128 stands for zero in the data rows.
Here are some rows, each followed by its group. Rows of different groups can look alike.
[106 228 132 115 175 138 179 58 31 66 140 102 143 167 108 65 143 73 91 172 124 110 128 60
 80 100 101 156 110 106 59 96 150 135 136 188 137 99 180 68 111 182 90 111 130 153 124 154
 110 16 61 198 105 148 41 118 166 146 153 217 130 67 118 84] 1
[160 101 139 96 141 117 151 119 101 113 79 129 76 166 112 164 103 113 114 63 101 128 123 89
 130 128 95 122 151 130 164 124 110 171 165 129 135 114 151 160 144 119 130 132 140 79 166 143
 172 128 148 97 117 94 144 110 150 161 157 108 169 75 150 130] 2
[108 153 101 171 151 157 103 154 177 122 165 130 194 82 141 118 139 136 111 161 167 141 108 146
 132 134 159 131 96 153 128 153 138 84 116 125 105 179 155 126 117 148 138 101 133 191 95 76
 93 157 114 168 128 152 125 161 90 143 84 141 96 159 103 97] 2
[87 148 72 97 111 141 189 171 121 107 120 87 225 95 87 180 178 184 98 145 182 150 109 158
 169 92 192 147 47 193 155 178 177 95 159 109 144 26 137 124 115 168 112 123 133 196 212 195
 102 133 104 90 102 72 142 36 142 130 124 110 140 97 113 181] 3
[100 185 200 88 153 80 150 166 104 136 116 168 137 102 170 81 138 112 119 133 108 73 148 178
 172 181 126 120 67 124 98 149 129 161 144 86 118 154 97 126 172 118 170 97 189 148 152 122
 143 107 143 91 133 72 118 159 135 133 131 133 65 87 134 127] 4
[97 159 124 168 169 132 126 148 149 114 176 125 177 77 153 107 128 154 122 178 144 129 126 153
 114 141 145 128 118 126 113 145 152 77 95 130 110 179 144 111 114 111 129 147 111 163 82 108
 103 148 107 151 120 144 111 141 82 108 63 146 100 160 123 104] 2
[78 167 180 92 142 75 154 167 116 142 116 165 117 102 139 111 122 107 143 154 105 82 149 162
 153 188 126 116 57 115 82 156 126 167 127 96 112 121 90 128 174 126 159 97 203 136 157 108
 149 122 149 89 126 63 120 153 148 120 130 121 73 80 156 129] 4
[136 175 115 123 94 128 142 159 145 145 92 105 160 160 93 187 189 213 118 179 154 177 119 112
 143 94 238 190 83 180 191 153 170 155 134 118 146 51 165 73 143 156 143 123 112 182 166 233
 105 132 109 78 117 101 145 55 209 86 128 106 114 147 171 136] 3
[149 172 215 127 190 116 156 131 69 124 125 94 81 163 116 64 211 57 126 106 117 103 128 83
 122 108 131 178 94 153 123 77 132 105 90 175 166 150 135 74 130 131 154 168 142 134 112 165
 130 66 98 172 145 126 75 117 182 137 112 194 108 73 131 102] 1
[87 147 95 137 146 119 86 127 167 105 160 157 162 71 136 116 101 152 132 173 153 139 119 132
 127 154 155 120 88 135 123 137 138 109 111 106 98 165 134 116 124 138 136 130 134 159 56 80
 99 182 111 139 129 130 131 144 66 122 81 142 82 160 115 82] 2
[97 118 131 197 67 120 150 130 109 126 159 163 160 130 90 144 99 40 104 181 123 102 139 192
 134 119 113 32 117 51 56 150 111 164 150 143 116 63 99 219 84 178 60 69 163 125 177 21
 159 95 156 192 103 152 68 179 119 88 90 166 156 145 147 227] 3
[97 163 121 151 167 144 115 132 141 114 174 131 167 76 124 122 120 166 136 172 156 153 119 130
 132 142 138 139 103 138 109 134 143 99 105 135 95 169 134 116 133 118 144 143 128 182 65 105
 97 144 113 178 137 141 128 126 88 104 83 150 101 166 123 90] 2
[84 152 125 147 154 121 110 150 140 129 160 138 167 71 141 100 126 168 124 165 136 123 125 153
 125 145 140 135 96 124 111 139 144 97 94 118 101 170 132 104 139 97 141 145 125 167 67 110
 95 152 105 145 141 127 125 120 90 86 56 148 90 171 123 96] 2
[77 96 125 132 80 81 136 226 29 170 54 75 115 43 145 53 144 178 127 93 185 160 107 111
 80 140 184 103 56 153 165 71 92 177 161 136 56 136 195 255 53 181 151 117 111 145 107 191
 25 99 162 128 207 48 115 17 105 75 80 120 98 186 52 146] 5
[187 148 172 83 121 155 180 116 124 170 160 143 171 142 120 155 114 99 127 132 71 113 141 189
 118 172 135 157 170 84 94 140 89 153 93 154 105 125 132 186 87 134 165 172 188 88 67 184
 230 118 52 81 211 229 197 88 190 179 106 140 153 104 190 162] 6
[91 116 103 197 141 86 52 168 177 72 122 105 60 149 145 142 132 130 189 169 173 111 79 59
 127 83 154 94 120 171 155 105 140 149 207 151 150 140 133 115 173 133 121 92 99 167 139 90
 52 158 230 178 52 47 57 193 50 91 152 128 117 155 100 123] 6
[135 74 128 85 172 152 149 123 145 154 147 133 140 134 102 93 150 113 113 71 102 102 110 146
 153 108 109 168 98 155 146 117 114 35 98 132 191 181 73 112 121 150 167 156 126 151 113 136
 157 100 180 154 124 103 156 114 114 134 145 123 90 129 63 113] 7
[161 98 77 175 104 156 100 90 152 117 134 100 140 138 119 155 136 141 127 134 149 183 117 97
 96 96 152 141 187 142 186 102 132 90 115 164 132 141 166 137 70 139 99 158 68 109 99 146
 119 161 113 155 125 198 134 112 111 123 126 123 167 176 106 138] 4
[157 117 175 143 188 135 177 210 106 160 128 163 198 118 135 159 148 146 96 100 145 165 155 213
 177 109 83 144 106 129 67 103 149 194 92 163 64 30 113 218 167 97 161 223 124 163 136 115
 99 102 128 146 166 129 132 131 148 165 35 198 186 152 221 162] 8
[109 86 158 67 137 106 116 70 64 173 101 135 38 146 113 54 180 71 201 153 206 104 207 90
 124 152 178 157 67 112 122 90 172 170 78 167 183 91 107 97 132 153 126 199 171 120 72 141
 122 136 106 154 213 111 109 119 117 137 110 210 120 148 138 130] 1
[123 54 88 58 165 129 149 107 134 140 117 142 141 138 90 92 126 98 113 80 103 82 109 143
 145 99 110 159 95 134 164 112 116 83 115 150 174 168 106 139 117 150 167 147 133 150 82 138
 153 108 192 137 136 100 147 117 77 131 138 133 95 137 53 117] 7
[165 111 161 117 114 112 141 106 93 123 96 120 96 195 138 134 155 95 126 85 99 102 141 123
 161 100 93 119 173 126 149 114 132 168 169 135 172 84 123 118 149 107 115 138 127 88 183 155
 152 123 139 111 128 130 118 134 157 129 169 139 180 89 133 189] 2
[171 108 122 157 70 116 79 55 198 142 102 216 196 243 103 112 132 62 89 150 43 108 164 177
 112 145 102 159 137 103 96 66 100 160 54 174 154 86 112 69 107 201 166 100 82 93 105 101
 111 137 155 130 110 244 101 216 180 61 139 176 78 160 103 136] 5
[165 160 85 118 104 101 101 176 215 204 135 164 102 128 175 107 157 126 133 145 126 134 136 132
 109 102 203 197 150 108 165 165 134 130 90 108 112 178 138 125 151 134 112 130 170 138 86 112
 190 126 82 71 152 124 164 172 164 236 149 106 111 169 198 53] 9
[168 95 154 85 109 131 144 100 97 142 76 119 94 186 115 150 139 94 121 99 125 113 140 117
 127 115 132 125 128 122 131 115 120 164 143 141 163 70 110 135 118 143 124 119 126 97 180 166
 159 85 145 94 116 116 134 114 177 157 162 111 149 98 146 161] 2
[92 130 82 137 137 43 125 132 104 162 161 141 66 107 217 20 139 112 119 110 81 117 137 90
 93 50 73 168 174 82 102 90 148 80 91 119 125 131 71 127 140 95 15 201 105 79 108 84
 145 74 77 147 107 81 85 149 112 180 159 144 159 146 154 81] 9
[41 36 73 193 100 160 50 141 130 215 107 82 136 81 189 118 141 65 167 140 158 46 156 140
 93 187 84 98 130 109 98 147 144 94 126 165 90 152 142 126 171 66 117 24 195 144 166 41
 108 171 112 149 159 175 150 201 123 111 128 99 147 141 70 162] 3
[123 140 114 196 140 161 49 179 178 115 127 118 102 153 150 147 164 173 147 119 216 156 80 64
 159 95 147 127 94 222 139 120 140 115 230 127 156 144 132 98 195 164 129 53 106 212 200 93
 50 129 197 211 48 42 118 168 121 162 182 123 120 157 87 87] 6
[204 180 113 105 83 160 163 111 175 62 161 123 97 174 0 151 120 31 138 121 90 99 114 107
 120 110 114 133 134 118 141 203 50 126 102 164 142 196 188 109 104 137 129 75 195 129 95 88
 181 105 112 168 154 161 108 130 122 153 105 106 137 64 144 100] 1
[123 77 121 98 186 162 160 105 134 135 148 131 156 130 95 93 132 93 92 71 101 113 93 126
 146 111 104 144 98 155 151 112 109 34 120 120 177 186 88 128 103 183 165 122 130 147 121 119
 163 100 180 171 111 123 146 128 116 139 169 134 87 100 37 112] 7
[105 112 103 97 69 105 68 32 109 118 66 164 147 60 168 125 100 148 129 125 160 195 165 131
 166 186 103 97 126 152 173 88 132 114 114 80 70 146 49 132 72 124 123 71 92 104 157 116
 100 174 179 102 114 178 161 157 101 115 226 42 76 162 26 152] 1
[125 223 91 90 33 75 136 98 95 22 108 172 81 83 15 110 162 55 160 96 189 143 170 106
 145 158 119 144 64 149 134 88 115 133 126 186 97 134 148 133 112 174 76 132 215 138 128 112
 153 137 92 174 148 99 101 47 88 201 135 170 118 113 76 84] 1
[119 103 122 183 103 165 124 150 119 174 100 149 171 64 109 122 174 103 68 45 155 178 150 180
 180 110 127 127 129 117 138 51 183 102 89 73 83 64 89 98 150 155 138 128 142 154 183 65
 133 148 80 121 149 187 144 167 191 168 164 202 113 143 89 108] 8
[103 144 150 101 96 155 89 54 91 121 144 114 86 128 153 125 86 203 166 128 124 107 140 85
 81 245 85 126 132 152 105 152 91 70 171 129 165 222 147 84 126 89 105 92 136 71 138 187
 145 155 99 137 118 111 200 22 126 82 143 55 125 124 76 112] 8
[124 74 98 80 166 126 165 116 152 126 130 141 149 136 75 107 143 83 122 94 101 97 114 146
 148 107 115 163 95 151 173 124 116 64 99 161 173 180 102 129 115 160 169 142 140 158 111 132
 162 114 207 147 119 112 136 132 93 124 154 122 88 121 53 127] 7
[80 103 5 72 98 81 145 146 167 98 85 110 135 116 124 115 115 170 187 131 136 171 151 80
 73 149 150 184 115 201 177 110 127 166 103 138 105 76 195 148 107 202 152 164 110 101 115 193
 22 208 123 68 174 111 131 92 99 121 191 105 122 88 80 94] 3
[71 77 113 173 99 132 68 116 94 159 115 172 126 87 136 117 99 85 108 108 156 87 140 143
 138 179 68 64 84 90 98 137 119 130 169 138 98 163 130 190 152 110 86 47 189 140 150 7
 152 151 150 197 122 106 144 148 88 112 84 133 141 169 87 148] 3
[82 154 149 83 129 58 161 162 123 124 113 174 125 105 148 80 112 104 124 131 88 68 157 176
 147 168 106 110 78 106 91 157 128 159 125 81 124 126 96 121 164 128 141 100 169 123 164 98
 132 115 156 79 115 57 97 170 113 116 138 121 72 83 129 118] 4
[132 192 142 183 79 109 106 141 116 100 120 108 130 120 166 150 117 149 118 168 127 151 146 114
 94 150 121 95 157 116 97 153 127 182 125 114 73 96 181 119 124 83 78 96 108 94 160 113
 78 148 60 105 122 156 91 139 155 104 87 107 165 110 193 138] 7
[112 172 143 178 96 120 100 146 109 118 105 89 122 107 175 157 135 153 138 170 157 130 154 118
 99 153 136 98 157 110 102 149 163 178 130 121 76 83 177 93 156 55 90 104 122 109 168 125
 85 153 55 87 128 148 104 143 149 118 88 115 167 119 192 136] 7
[99 199 134 68 184 106 171 120 107 113 149 114 158 126 80 193 137 165 183 225 117 174 114 80
 130 145 162 209 57 183 118 130 127 161 100 195 91 74 123 142 123 143 172 190 170 157 58 235
 135 126 106 134 154 132 157 32 171 102 111 117 124 85 189 135] 3
[34 119 53 86 208 116 164 144 143 146 135 106 139 78 166 167 83 236 138 148 91 143 108 74
 73 167 147 190 130 144 153 146 184 84 124 85 114 117 165 71 185 116 139 184 144 109 109 194
 154 192 63 40 107 76 191 60 146 130 159 105 123 74 158 45] 3
[170 107 110 84 125 93 95 68 103 86 74 157 205 90 179 140 113 126 64 96 146 159 130 178
 180 113 88 102 138 144 173 103 128 132 126 123 70 122 93 192 54 73 112 142 59 112 123 122
 118 146 161 84 103 164 137 141 52 176 115 75 140 160 87 178] 1
[170 144 87 141 39 40 100 128 146 157 149 233 79 145 177 18 114 135 90 89 93 190 152 116
 111 77 99 150 159 99 126 91 82 143 101 92 117 151 93 221 75 194 16 173 86 56 87 59
 132 105 119 164 134 94 106 137 112 178 151 138 136 208 145 80] 9
[88 159 65 106 188 96 188 117 97 130 77 144 178 80 109 143 128 78 107 159 101 145 145 133
 133 102 118 188 144 80 161 83 193 179 71 190 27 95 148 122 167 115 175 140 174 183 101 139
 163 94 134 102 148 192 102 194 159 147 183 173 113 119 134 98] 8
[169 174 148 167 85 189 120 172 125 117 117 143 115 93 99 152 101 145 81 38 133 126 98 173
 158 113 81 90 179 81 93 101 105 120 190 100 76 179 116 127 182 97 140 36 140 182 189 89
 168 44 153 142 91 119 151 147 157 178 169 126 111 174 100 68] 3
[89 82 58 113 97 140 118 110 112 189 107 114 197 110 165 130 103 172 103 143 77 85 121 179
 133 102 61 135 163 86 113 159 132 105 128 137 94 128 94 126 146 53 116 56 104 159 155 146
 118 73 169 109 115 142 159 138 127 50 160 47 132 185 83 178] 1
[119 55 108 82 180 146 154 115 140 155 150 150 157 138 98 111 143 106 116 81 114 99 114 153
 165 115 111 158 85 154 150 128 124 60 127 140 191 152 87 152 123 168 152 167 147 149 113 124
 175 133 179 159 129 97 167 104 96 143 134 146 115 128 71 146] 7
[178 149 170 155 177 121 163 195 138 137 102 143 157 102 148 116 185 110 96 77 153 160 147 195
 134 95 157 164 163 115 121 34 178 125 64 156 88 100 107 133 132 125 176 229 90 151 126 156
 135 82 114 87 127 167 100 173 161 225 112 213 113 168 163 83] 8
[168 164 79 108 54 115 88 130 146 186 117 141 105 97 188 50 180 110 136 115 173 171 167 120
 127 99 142 185 137 145 148 146 119 112 86 116 87 173 113 147 99 127 71 95 142 142 127 99
 112 87 86 135 179 145 143 162 144 238 185 75 126 173 118 80] 9
[145 154 139 129 66 108 108 107 149 96 166 102 88 170 131 123 140 132 172 182 127 99 124 94
 99 143 155 113 122 158 140 203 79 92 149 145 195 183 144 126 73 119 66 104 122 87 129 153
 131 143 125 149 112 100 118 75 97 85 101 50 145 120 131 175] 8
[122 125 129 76 108 141 229 87 64 152 123 153 153 82 84 123 47 128 104 121 61 140 179 176
 64 221 117 119 171 30 121 136 106 157 60 126 77 155 183 200 64 147 146 165 168 56 73 173
 215 131 70 71 215 209 174 60 156 96 105 139 125 120 143 126] 6
[112 139 94 185 156 192 150 140 94 136 145 103 200 81 157 158 91 218 33 77 81 172 78 134
 149 74 36 116 191 113 127 143 141 66 164 75 76 151 132 115 158 60 97 65 72 163 192 107
 118 81 120 160 71 138 151 123 158 87 161 86 161 142 96 114] 1
[111 100 82 80 111 156 42 39 113 168 102 169 187 155 146 179 46 230 109 163 97 154 96 114
 178 133 85 135 119 118 101 114 111 204 187 96 75 61 78 128 164 112 159 60 104 149 77 148
 103 143 154 116 132 161 216 110 140 58 172 85 121 183 113 152] 1
[146 100 164 108 149 154 119 114 109 126 126 127 53 113 118 140 73 105 190 117 147 73 178 163
 107 166 36 88 179 51 36 127 118 145 90 188 95 176 87 107 185 0 143 144 133 127 110 97
 139 64 172 142 136 130 123 172 74 133 84 108 142 178 166 98] 3
[142 182 146 112 117 148 141 150 169 92 192 113 106 166 99 104 170 88 189 149 163 59 145 153
 117 123 148 147 116 132 31 136 132 92 129 164 199 105 103 42 156 151 119 153 161 159 129 143
 126 83 79 144 121 112 96 130 122 192 117 190 118 106 148 101] 1
[97 95 80 117 76 145 125 108 160 146 144 152 108 173 45 146 186 55 203 166 200 112 201 118
 122 157 149 166 43 165 80 144 148 121 91 209 190 36 114 101 149 207 90 147 206 147 168 97
 124 155 104 194 150 114 129 106 149 160 122 179 157 111 137 147] 1
[88 154 166 76 152 108 153 151 113 143 114 165 119 113 152 88 99 122 139 133 117 82 162 157
 139 192 108 116 76 115 69 155 129 172 132 86 123 131 111 110 180 139 167 88 182 140 156 108
 119 110 141 95 137 72 124 166 139 137 148 132 72 83 137 99] 4
[117 63 173 185 159 131 61 247 144 193 116 19 81 107 216 152 148 137 161 137 182 102 31 78
 61 136 255 82 113 158 169 126 99 140 215 111 124 154 186 254 90 155 166 112 147 112 87 165
 137 169 111 68 150 82 160 94 136 185 68 104 140 120 162 152] 5
[89 154 154 82 115 75 159 170 129 134 126 163 123 120 132 69 113 99 120 127 75 69 142 168
 144 144 115 114 79 102 72 150 109 159 117 66 129 110 89 113 156 148 148 93 170 126 146 96
 117 102 135 83 132 63 97 163 133 112 137 133 61 78 134 112] 4
[103 175 141 146 155 138 113 130 129 111 166 120 173 64 150 95 136 149 126 176 174 136 118 150
 124 141 162 123 96 137 100 127 142 83 101 126 102 178 117 113 97 123 138 127 111 179 80 121
 88 114 113 154 127 146 109 136 87 126 84 139 74 164 103 102] 2
[104 183 154 135 147 71 141 114 109 22 195 139 83 115 79 104 139 35 163 108 93 60 127 113
 155 134 60 108 122 117 85 101 119 95 129 161 146 142 120 92 154 88 87 201 201 93 82 74
 177 175 64 181 129 120 80 103 57 147 72 213 161 51 131 126] 1
[152 148 183 116 70 170 94 96 103 125 123 146 54 149 103 37 150 150 131 39 166 111 171 114
 147 176 129 112 120 137 122 107 126 117 154 51 207 183 154 21 164 158 132 102 138 114 146 118
 98 153 82 144 170 96 136 102 136 122 150 185 84 128 61 60] 1
[196 80 169 123 124 94 108 166 132 165 121 94 180 185 194 82 178 67 77 147 108 115 69 153
 200 14 209 85 113 145 203 167 97 214 171 57 153 68 132 234 40 165 140 118 98 127 80 110
 86 156 138 92 199 155 89 191 103 124 85 131 155 101 153 255] 5
[153 133 125 155 163 110 177 218 158 144 94 148 155 132 84 172 114 135 109 94 38 142 121 169
 142 95 78 164 175 96 148 107 122 204 74 156 42 114 165 145 203 74 219 148 135 155 111 131
 122 112 177 100 158 154 118 178 175 75 112 144 129 137 178 99] 8
[123 111 44 111 125 69 137 152 144 199 136 139 132 127 203 65 163 110 118 140 95 125 163 109
 74 93 71 214 114 144 135 195 115 84 41 178 104 174 149 179 112 82 39 159 132 108 118 90
 119 94 93 147 145 88 123 133 122 182 96 51 176 139 175 100] 9
Which 3 groups are nearest to each row below, nearest first, going by the average distance to the group's rows?
[194 113 120 169 137 173 90 88 149 91 135 83 128 156 118 175 138 131 131 129 152 172 95 87
 98 96 142 134 188 154 170 95 114 94 125 186 129 158 158 131 76 110 124 157 60 118 83 158
 125 139 126 163 112 206 135 114 112 140 108 114 168 160 119 131] ~ 2 7 8
[92 66 109 157 165 194 88 76 91 159 90 121 122 53 165 171 112 177 108 88 224 166 134 137
 128 150 173 96 183 82 150 30 243 81 168 103 117 97 87 83 161 122 126 157 105 145 161 140
 191 149 111 85 83 168 183 139 135 203 192 195 125 206 88 90] ~ 2 7 8
Which 3 groups are nearest to each row below, nearest first, going by the distance to the group's nearest row?
[171 195 59 91 123 112 151 146 147 153 131 152 98 149 115 95 120 148 92 130 98 189 111 59
 113 29 121 206 131 117 150 176 106 157 94 110 84 145 158 135 144 136 82 102 126 158 98 104
 128 37 106 144 130 79 115 146 172 193 166 86 132 134 200 26] ~ 9 2 1
Which 3 groups are nearest to each row below, nearest first, going by the distance to the centre of the group?
[109 123 103 134 105 142 68 103 123 130 76 156 81 61 72 236 166 88 183 114 246 128 181 135
 157 188 98 144 81 140 117 104 177 89 122 237 76 127 73 109 206 36 99 110 220 185 195 84
 214 131 151 166 78 105 188 101 122 227 118 96 161 187 136 106] ~ 3 1 8
[166 99 169 107 123 129 153 111 87 131 83 122 63 170 119 142 113 105 118 81 117 140 139 95
 122 132 116 101 153 115 151 125 112 176 147 113 150 109 143 154 123 131 123 126 122 72 173 139
 158 110 149 104 129 110 124 128 166 139 159 113 158 87 154 145] ~ 6 1 8
Which 4 groups are nearest to each row below, nearest first, going by the distance to the group's nearest row?
[144 140 121 119 68 136 77 83 126 118 143 91 107 209 163 92 135 167 146 143 98 68 107 89
 106 120 98 137 152 158 117 161 77 102 199 138 203 175 143 75 124 108 89 61 94 108 141 181
 92 105 131 150 104 106 136 82 119 68 156 66 142 134 75 155] ~ 8 2 1 4
[121 172 107 127 46 105 115 154 171 103 174 103 142 157 121 127 140 110 161 179 106 49 82 140
 79 150 162 125 101 159 104 186 42 73 188 178 174 194 148 181 65 177 89 58 164 121 131 172
 158 106 136 140 93 91 134 46 102 119 110 55 114 125 85 172] ~ 8 1 7 2
[117 90 153 127 129 142 108 132 35 180 110 57 124 123 185 85 128 94 110 108 112 118 96 70
 135 112 80 83 100 142 126 169 78 181 168 87 85 110 162 218 91 95 109 53 156 100 126 88
 72 132 75 155 217 139 136 116 149 108 108 82 192 45 126 208] ~ 7 2 3 5
Which 4 groups are nearest to each row below, nearest first, going by the distance to the centre of the group?
[109 39 77 75 158 139 138 118 143 161 126 138 151 140 99 98 147 100 114 82 119 98 116 134
 146 110 115 159 69 161 160 131 122 66 114 136 181 145 102 140 125 167 151 129 139 155 124 112
 138 121 184 150 128 85 158 116 100 134 141 119 105 123 57 126] ~ 7 1 2 3
Which 4 groups are nearest to each row below, nearest first, going by the average distance to the group's rows?
[91 168 118 167 154 132 100 132 151 139 166 146 177 90 158 120 142 165 134 202 163 138 131 148
 139 145 170 142 112 130 131 145 172 111 126 135 114 164 134 100 144 124 134 131 138 186 86 114
 118 162 115 160 129 152 131 155 104 104 98 156 101 184 125 118] ~ 2 4 7 8
[105 131 70 124 141 105 148 117 165 109 96 101 188 160 136 133 156 141 99 200 120 153 121 78
 96 124 221 159 82 187 231 198 156 148 111 103 161 105 233 94 84 198 134 100 104 126 141 163
 71 204 108 79 127 132 93 141 139 73 127 104 114 64 125 142] ~ 2 7 4 3
[186 150 148 96 148 165 121 83 163 80 161 96 146 171 187 148 116 129 123 185 198 141 102 101
 98 139 184 90 111 195 118 221 92 80 180 117 200 168 132 161 22 178 81 88 70 107 171 143
 119 101 143 129 55 109 121 137 88 222 137 34 140 89 141 153] ~ 2 7 4 9
[86 154 52 153 152 119 158 151 107 200 169 112 101 109 159 78 146 124 106 121 58 135 101 58
 124 37 90 199 173 87 165 157 153 95 122 108 95 160 143 113 182 103 60 111 188 149 117 88
 186 86 63 169 158 118 137 147 188 146 205 132 173 107 151 83] ~ 9 2 7 4
[126 33 110 158 223 127 177 171 148 177 174 91 132 156 153 163 102 169 128 175 83 144 90 134
 137 1 142 122 199 76 165 170 169 143 110 117 155 82 101 167 141 73 124 220 59 135 82 129
 132 121 188 127 126 121 98 180 96 49 91 130 192 167 222 194] ~ 2 7 8 4
